Each row is where one point has got to under a steady rotation. How many ticks took it there?
The counts run from 0 to 339.
[ 90 159 133 125 108 153  81 131  99 112  79  99  95 128  96 119  99  97
 138 117 119 121 112 145 140 111 153 147  88 107 115 113  91 106 155 126
  96 122 143  99 111 127 145 193  94 136 122  57 134 144 113 112]
197
[ 72  81 100 125 110 153 130 122 130  64 145 138 142 211 156 136 103 159
 130 128 160 163 106 108 100 155 108 137 139 108  93 146 130 144 138 112
 133  75 123 162 141 114 118 121 146 128 122 104 138 131  97 167]
150
[116 136 161 107  73 152 128 128 107 132 171 122 110 119 110 172 147 179
 139 136 164 115  87 169 141 156 111 132 134 124 155  89 135 131 110 125
 155 146 136 150 174 103 121 148 167 112 129 128  82  88 167 169]
172
[ 94  81 128  74 103 106 177  94 110  93 128 151 139 129 117 138 112 191
 149 106 181 154 112 122 129 141 136 129 190 115 136 116 177 115 128 125
 117 108 110 147 171 123 136 141 161 127 126 104 129 124 122 148]
262
[100  82  75 116 140  44 130 106  86 141 120 130 163 150  99 131 160 138
 136 104 136 159 147  90 132 142 153 146 155 120 130 102 133 141 150 181
 135 114 113 146 174 167 129 144 147 116 121 109 101 153 114 143]
222
[ 83 101 139  66 133 135 172 100 131  60 108 123 129 109 117 112 102 168
 195 131 160 153 133 116 118 119 129 121 148 136 134 127 155  93 132  92
 128 115 123 139 117 116 171 125 137 140 120  99 172 138 104 122]
265
[ 81  95 111 115 146 137 129 130 121 179 156 130 153 101  88 136 155 104
 163 161 124 124 174 140 132 124 141 129 123 126 107 127 182 156 155 134
 157 168 144 126 132  84 110 125 130 120 167  84  93 117 158 174]
103
[ 79 125 148 129 115 168 125 137 150 111 168 136 128 176 134 122 163 113
 130 122 123 152 115 140 143 109 114 194  80 118 127 166 101 170 126  96
 148  92 159 118 164  96  99 132 162 140 103 102 148 125  94 167]
43
[ 94 104  49 142 131 129 119  93  69 136 117 100 124 151 116 113 155 110
 147 136 113 104 157  90  91 167 153 106 114 125  98 103 108 153 171 180
 141 130 159 126 123 143 116 124 111 124 123  79 113 121 131 149]
218
[154  71  87 120 152  79 132 104  72 154 124 118 112 132 107 147 180 124
 140  95 126 132 168 121 125 171 152 130 156 163 140 111 160 143 131 160
 164 173 118 110 161 153 120 121 151  90 123 132 123 116 126 143]
331
[100  58 109  78 157  96 169 107 103 139 130 134 138 114 115 142 108 150
 149 111 149 172 160 102 143 119 158 122 173 143 107 136 207 112 157 127
 147 169  98 114 133 115 129 127 101 123 165 114 143 149 129 126]
184
[ 69 134 109 117 141 122  93 123 115  93  97 106 145 129  83  88 143  97
 182 145 109 129 155 119 120 119 147 150  90 112 122 119  80 116 165 133
 118  91 145 133 117 140 160 150 132 137  99  62 138 155  85 133]
306
[102 110  44 132 131 110 126  93  71 145 123 108 142 163 116 116 165 107
 142 134 117 119 145  94 104 164 153 122 127 120  94 100 110 149 168 186
 144 120 152 137 139 139 113 123 118 116 120  75 108 132 126 153]
219
[ 79  92 146  87 107 136 157 109 140  86 142 159 135 157 141 116 138 152
 151 103 158 162 120 139 138 124 114 165 150 112 138 155 150 144 121  90
 112  91 133 128 179 117 114 141 190 138 104  95 153 114  85 158]
153
[121 162 121 124 119 160 132 114 123 129 107  88 122 101  66 149 138 136
 148 141 107  93 113 153 130 132 149 148 134 136 139 100 120 134  90 146
 196 145 179 152 104  72 148 123  92  93 122  89 111 135 155 155]
288
[109 127 162 100  83 153 142 121 102 125 133 122 105  73  85 153 126 186
 161 123 170  94 116 160 133 151 117 111 141 130 172  91 151 136 108 124
 138 150 149 121 156 109 136 159 177 121 130 118 105  75 160 150]
174
[131 151 124 127 113 110 116 122 107 147  94 110 105 152  96 156 120 116
  86  83 117 143  85 156 170 113 172 201 141 113 121 115 117 130 103 161
 146 130 144 130 148 108 113 171  78  97 118  89 115 166 126 136]
201
[122 100 126 132 126 136  98 145 112  79 140  97 113 142 108 178 128 186
 157 140 153 121 120 109 106 175 107 107 100 169 152 104 107 127 118 129
 199 135 117 153 119 133 163 116 146 100 125 186 126 116 140 139]
59
[121 148 117 129 128 146 138 116 123 150 108 100 126 101  69 153 135 133
 135 130 108  95 123 155 132 127 156 149 148 131 133 106 143 146  92 151
 203 153 175 147 116  66 137 121  92  88 131  87 100 131 159 167]
289
[104 165 123 127 107 151  82 128  98 114  80  96  93 144  95 126 106 100
 123 113 109 117 100 153 140 119 161 162 103 107 108 112  92 110 141 138
 106 116 149 120 112 118 135 188  87 124 116  58 130 153 113 120]
198
[ 46 122 121  98 129 113 122 115 112 103 116 126 151 103  90  87 140 134
 192 140 135 135 160  87 126 105 140 132  84 127 140 123 100 126 183 132
 109 104 139 109 141 153 154 160 151 159 111  85 134 131  96 119]
304
[116 136 183 118  97 153  69 159 116 146 135 126  98 133  99 158 137  97
 131 123 142 144 117 205 172 127 122 170 103 111 135 132 151 120 129  94
 114 163 115 106 156 107 120 189 153 108 144 100 110 111 137 145]
84
[ 95  79 100 126 146 126 142 130  96 159 113 118 138  92  95 162  91 154
 127 110 131 117 159  91 127 130 154 116 138 161 126 141 182 158 132 151
 179 176 139  92 116 102 121 138  94 112 167 127 124 121 161 130]
293
[128  95 131 122 125 120  99 143  95  88 134  96 112 129 110 178 133 185
 150 124 153 128 128 100 113 176 115 114 104 180 167 103 114 121 122 140
 194 144 106 136 133 147 161 125 150 102 124 199 126 119 137 129]
58
[ 68 130 154  98 123  94 119 136 132  87  90 130 149 101  81 121 103 163
 152 108 145 156 126 110 154  85 145 175 110 127 163 133  97 114 130 131
 127  98 126 127 143 131 168 177 130 134 104 113 143 164  90 109]
116
[ 59 131 166  92 111 125 100 146 129 144 150 145 140 114  96 117 141 113
 158 139 147 157 138 153 167  89 133 165  89  98 127 135 130 124 172 105
  89 130 122 112 167 118 126 186 158 153 141  78 108 128 122 137]
193
[ 86 113  69 133 142 113  98 122 101  98  66 103 156 128  68 109 114 115
 159 133 118 112 159 108  94 141 157 119 129 115 123 110 109 119 144 166
 137 104 145 142  97 132 169 151 114 111 123  66 115 145 110 130]
30
[ 59 118 127  91 135 143 120 128 136 104 173 124 147 168 134 129 134 130
 163 181 147 177 127 111 140 109 122 142  84 113  77 125 136 100 191 103
 139 126 107 157 122  99 125 120 106 148 154 106 124 166 131 152]
189
[102 130 129 149 115 162 101 150 134  87 143 111 114 202 143 172 110 148
  86 110 130 149  79 113 131 128 116 180  88 143 116 155  91 151 114 130
 183 103 137 130 138 107 111 140 104 116 113 157 149 150 115 146]
317
[102 112 166  75 149 127 111 134 131  75 139 106 100 142 131 130 136 130
 179 140 148 182 134 126 154 120 126 149  85 150 125 130 133  73 162  71
 133 137  85 131 120 129 164 133 133 130 128 135 170 161  96 111]
78
[ 71 125 105 106 105  80 126 113 112 129 136 137 165 170 107 128 131 144
 124 125 151 169 103 111 147 115 150 166 135  84  98 102 107 119 159 162
 109  87 117 165 168 135 125 164 118 130 129  79  96 169 113 149]
112
[100  72  78 106 124 161 140  92  89  80  92 119 107 154 144 114  92 123
 160 118 138 118 150 116  82 173 141  87 164 123  96 138 165 119 145 119
 108 122 139 116 110 128 135 132 130 129 122  65 159 106 101 142]
69
[108 105 117 138 113 165 102 144 127  81 152 108 138 155 107 161 141 170
 160 165 151 111 120 135  95 180  92 112 117 137 140 108 123 144 111 121
 197 120 133 175 121 102 146 106 161  97 132 146 105 100 144 181]
61
